(17): [-8 -4 16  3  0]
(109): [-1 -4 58 -6  8]
(38): [ 0 -4 16 -9  3]
(105): [-1 -4 82 -7  6]
size: [-1 -4 58 -6] -> 4
order: [-9 -4  0  3 16] -> (38)
size: [ 0 -4 16 -9  3] -> 5
size: [-8 -4 16  3] -> 4

(8): [ -9 -27 -50  74  28   4  21 -17   6  21 -25 -21  22 -16  -2 -34   5  19
 -10 -40  10  -2 -35  -2  11   3  12  11 -15  -1  13  15   1  19 -32  15
  -5  -4 -27 -10   7 -42   6  13  -4  12 -26  14 -15  37  40 -33   4]
(139): [-31  10 -14 -63 -21 -16  10 -32   0   4 -11  15 -18  30  -2 -32 -33 -16
  19  26  12  -3   7 -10 -22   8 -32  13   8  34  13  -7  23 -21  19  -4
  -1   6   2   0  13  -3  18 -13  52 -10 -32  17  39 -36  -1  12 -47]
(50): [-41  22  24 -41 -21 -19 -19 -40  37 -21  -5  23 -15   8  11  -9 -26 -21
  -7  39   6 -49  -4   8 -32  11 -34  -2  56   3  30  -8   0 -17  22  11
  12  11  -1  -7 -15  18  25 -34  -4 -22  12  17  21 -33  -9   9  -4]
(177): [ 29 -14  49  29 -12 -13   7  52  -7   2   6   1 -15 -17 -18  22  20  45
  17  24   5  -5  34   0  -1 -25   8  16 -39 -23 -62  -7  -6   8  -1  10
   2 -23  18  -5 -12   0 -13  20 -17  -3  44 -46 -34   2   0   4  15]
(59): [ 30 -14  48  31 -12 -17   3  50   1   2   7   1  -9 -14 -11  29  12  41
  21  25  10  -3  43   1   1 -20  12  11 -35 -18 -60  -4  -4  -2  -3  12
  -2 -23  31  -1  -8   4 -21  21 -20  -8  48 -44 -31  -5  -3   4  15]
(137): [-16   9  48 -10  18   2 -37 -21  21  -3   2  -2 -20   8  22  32  -8 -23
   3  40   2 -34 -12   2  -9  25 -39 -25  43   0  18  -2  -6 -11  20  -4
  -1  22   3  -7 -28  33  19 -31 -37 -13  22  17  36 -40 -35  32  10]
(12): [ -7   3  11  -8  17  -1  21  -5  56 -49   0  12  11 -17 -41   8 -40  37
  -9  22 -34 -34 -22  -4  18 -26 -15  11 -21  -4  22   9  -2 -15   8 -33
  39  23 -19  24  25  12  30   6 -21  -7  11 -40 -19 -21  -4  -9 -32]
(115): [ 29 -15  49  28 -11 -12   8  52  -8   1   6   0 -17 -17 -18  19  21  45
  15  24   3  -6  32   0  -2 -27   7  18 -39 -24 -62  -6  -7  10  -1   9
   3 -23  14  -6 -12  -2 -11  20 -16  -3  44 -47 -35   4   1   4  16]
(77): [ -4  -8 -66  41  25   7  21 -42   1   5 -16 -17  10 -25  13 -19   2  25
 -15 -46  -6   6 -38   3  12  21  35  16 -29   6  20  15   4  30 -15  13
 -23   0 -15 -11   0 -33   1  15 -12   4 -44  18  -5  18  25 -34 -25]
(184): [ -4  -8 -66  41  25   7  21 -42   1   5 -16 -17  10 -17  13 -19   2  25
 -15 -46  -6   6 -38   3  12  21  35  16 -29   6  20  15   4  30 -15  13
 -23   0 -15 -11   0 -33   1  15 -12   4 -44  18  -5  18  25 -34 -25]
which: [-16   9  48 -10  18   2 -37 -21  21  -3   2  -2 -20   8  22  32  -8 -23
   3  40   2 -34 -12   2  -9  25 -39 -25  43   0  18  -2  -6 -11  20  -4
  -1  22   3  -7 -28  33  19 -31 -37 -13  22  17  36 -40 -35  32  10] -> (137)
which: [ -2  56   3  30  -8   0 -17  22  11  12  11  -1] -> (50)
order: [  8  11  22 -21 -26 -40  -4  25  37 -15  -1   3  -7 -15 -33  56 -19  24
  -9  21  39  -8   0  12  11 -49  30  -5  -4  -2  23 -21  11  -4  17 -17
  18 -21 -32  12 -19  22 -22 -41   8  -7 -34  -9 -34 -41  11   9   6] -> (50)
size: [ -9 -27 -50  74  28   4  21 -17   6  21 -25 -21  22 -16  -2 -34   5  19
 -10 -40  10  -2 -35  -2  11   3] -> 26

